(in the rows, 128 means zero)
One turn sends every row of this set to another row. A few are shown first. Where does it send the rows asked after them?
Zab: [128 137 130 122 113 123 128 146 151 158 142 119 111 125 157 103 133 143
 102 133 148 114 168 127 120 113 157 145 125 122 153 150 149 119 117]
duvuf: [155 149 164 114 119 125 108 124 127 149 149 122 130 113 141 126 131 154
 123 120 153 115 166 147 127 144 116 138 115 113 114 126 117 146 129]
sol: [136 135 166 116 118 102 112 137 132 149 125 124 133 117 122 105 136 160
 120 109 150 113 165 133 114 139 126 129 119 103 127 125 114 128 132]
Zufup: [139 139 145 114 107 125 128 139 155 170 139 133 109 133 149 110 132 149
 105 131 128 110 182 121 120 130 161 155 126 111 139 133 156 126 125]
romap: [134 172 142 132 126 117 109 108 127 152 139 134 144 137 151 107 155 168
 100 133 147 133 185 132 116 118 153 121 131 116 135 134 144 142 119]
tav: [152 152 139 140 124 121 107 151 128 139 132 130 146 120 154 119 154 150
 105 146 137 144 178 144 126 141 159 132 130 129 143 134 139 133 109]
pizon: [127 153 141 128 122 123 135 157 135 170 131 128 106 123 149 115 148 153
 109 145 126 129 164 142 128 115 159 144 136 106 150 134 148 146 127]
Lig: [143 173 155 136 102 101 113 129 151 154 136 131 137 120 149 108 117 118
 111 131 154 119 161 130 119 145 127 150 119 122 141 132 141 127  99]
Kad: [137 172 160 125  94 112 124 128 160 162 127 134 128 112 157 116 120 124
 120 120 137 123 162 153 113 144 134 154 121 125 142 118 130 142 103]
vazig: [132 152 155 119 109 119 114 130 132 137 136 104 138  89 152 127 145 148
 109 118 159 119 141 146 120 129 126 133 120 105 127 134 120 135 123]
puni: [125 154 135 123 114 142 113 112 150 148 136 115 125 130 145 117 138 157
 116 135 139 133 196 135 117 123 160 141 131 130 143 134 151 129 129]
vot: [130 148 151 122 109 115 109 128 136 133 140 104 141  93 148 125 139 147
 108 115 154 121 141 147 119 133 126 131 119 104 125 132 117 134 125]
solot: [138 144 157 108 109  98 103 136 139 166 132 128 133 110 146 116 145 147
 105 119 146 119 148 152 128 131 141 135 117  92 116 132 103 141 125]
vilap: [123 151 138 126 119 126 131 157 138 164 131 128 109 123 150 108 142 150
 108 147 132 128 169 142 127 112 159 145 136 106 156 139 149 135 130]
pata: [156 138 155 113 116 122 109 120 127 144 151 117 134 115 138 123 130 153
 119 113 149 119 165 145 120 145 120 136 111 115 117 129 113 136 132]
revib: [138 168 157 135 102 109 105 125 141 135 136 115 135 102 145 118 129 125
 115 135 160 122 147 135 117 145 121 141 114 104 141 133 130 127 115]
Leb: [146 151 140 143 113 118 115 152 124 146 134 135 147 122 164 117 156 152
 105 137 139 141 177 146 116 154 152 131 128 125 139 136 152 134 110]
riv: [136 141 163 123 120 103 107 141 132 147 122 121 132 116 122 105 134 153
 125 110 155 114 156 132 122 134 125 133 125 104 132 126 108 132 127]
Bov: [140 153 125 130 121 127 118 138 139 145 153 111 122 119 146 128 146 143
 103 139 136 136 173 147 136 118 173 141 135 129 143 140 142 134 110]
Meti: [138 170 137 138 125 115 119 118 114 152 144 135 144 145 155 107 153 167
  97 124 156 127 176 133 117 131 146 122 135 121 138 135 150 138 113]
bop: [140 154 144 132 102 119 131 139 135 160 135 147 149 132 180 102 142 145
 106 126 144 125 174 136 107 151 146 150 118 128 144 140 158 138 113]
Fuz: [138 166 165 112  94 107 106 120 154 162 122 134 126 111 156 124 136 132
 118 124 140 123 157 159 117 138 142 144 115 102 130 120 109 143 115]
pemen: [135 157 147 130  96 115 138 128 134 148 129 139 154 126 158 106 139 140
 108 101 138 129 169 138 114 143 169 159 130 129 148 132 153 133 114]
Gelo: [135 144 149 116 109 116 116 128 133 138 145 109 133  94 149 124 145 153
 101 111 152 118 142 152 115 129 128 129 114 104 127 129 116 134 123]
Zapav: [134 149 134 110 110 129 133 120 150 161 163 121 112 128 157 116 125 148
 102 123 135 113 177 137 124 113 162 150 128 120 138 141 151 132 126]
mabu: [128 132 138 118 108 133 130 133 150 152 137 110 117 127 145 113 120 145
 119 121 139 118 181 130 115 127 159 155 127 135 150 144 152 122 132]
Nupu: [133 178 155 123 103 103 130 122 142 162 126 122 136 126 148 117 109 122
 114 114 149 117 147 146 124 129 138 157 133 128 148 130 123 133 111]
zige: [127 159 135 121 117 137 117 107 149 153 140 114 129 128 143 118 144 160
 117 133 137 136 198 132 117 128 158 134 129 130 132 135 151 134 128]
lipov: [137 164 143 139 118 112 140 136 120 150 148 143 145 140 163  97 132 149
 100 116 153 113 164 132 117 131 145 145 132 128 152 137 156 137 111]
Gutig: [141 163 151 130 115 127 135 146 118 153 127 135 133 113 144 118 149 155
 113 129 115 142 164 152 124 138 160 151 140 108 148 123 143 152 135]
geka: [134 159 141 125 109 113 137 131 126 163 142 142 143 142 164 100 132 147
 112 105 145 121 173 157 116 133 162 153 132 142 150 139 136 149 115]
Safo: [133 163 137 128 116 119 132 121 106 167 125 129 140 143 150 105 147 156
 119 108 150 138 168 153 115 124 155 142 136 127 149 146 132 146 135]
sut: [142 158 149 132 103 120 138 141 116 153 125 136 142 118 148 118 152 148
 116 110 122 145 165 152 120 143 167 151 136 110 144 129 149 143 130]
Mul: [138 176 159 114 117 110 112 123 138 161 147 133 124 125 148 110 115 145
 118 139 152 109 164 150 120 146 113 131 122 111 130 125 114 144 124]
pape: [138 155 126 123 118 129 117 135 141 147 156 115 121 123 153 129 138 145
 101 142 133 130 178 147 134 115 173 146 140 122 145 137 145 132 116]
gegi: [132 162 140 129 119 123 121 118 106 165 120 119 141 137 145 108 145 153
 118 125 146 141 163 144 116 120 152 149 131 120 152 153 135 148 148]
ture: [125 183 152 124 109  99 123 123 149 172 139 134 131 129 156 100 112 134
 111 130 154 109 163 145 114 134 123 139 127 124 140 131 130 140 109]
garem: [150 146 161 115 118 123 104 120 132 151 146 121 132 118 142 125 128 157
 119 119 148 115 162 144 123 147 114 135 115 109 113 124 113 145 132]
bof: [133 150 143 126 120 125 126 129 129 171 117 117 124 142 138 114 140 151
 122 139 138 134 177 114 121 126 151 152 129 111 145 147 154 130 143]
rivu: [137 152 140 123 115 130 120 127 134 171 123 124 120 142 141 111 138 150
 120 141 137 130 184 115 120 125 155 158 131 106 148 143 154 129 141]
Ravod: [136 144 168 119 121 102 107 141 131 146 123 120 134 113 119 106 135 154
 128 111 159 111 166 135 122 135 130 132 127 109 130 127 112 132 125]
zosa: [141 136 157 108 110  96 108 142 131 166 130 124 133 114 145 117 147 150
  99 119 148 113 145 147 122 131 140 136 114  94 123 136 106 133 126]
toze: [133 168 161 120 114  98 116 130 135 145 118 118 133 124 131 116 116 133
 122 116 156 114 150 143 127 128 138 140 135 116 149 124 104 126 118]
Kiveb: [137 149 163 104 108  98 104 135 135 170 126 126 134 109 146 118 149 148
 105 121 152 114 152 150 129 132 145 136 119  95 115 135 107 140 125]

toze goes to Mul
lipov goes to bop
And these:
Zab goes to Zufup
puni goes to pape
Meti goes to Leb
pata goes to Gelo
solot goes to riv
Bov goes to pizon
duvuf goes to vazig
romap goes to tav
ture goes to Lig

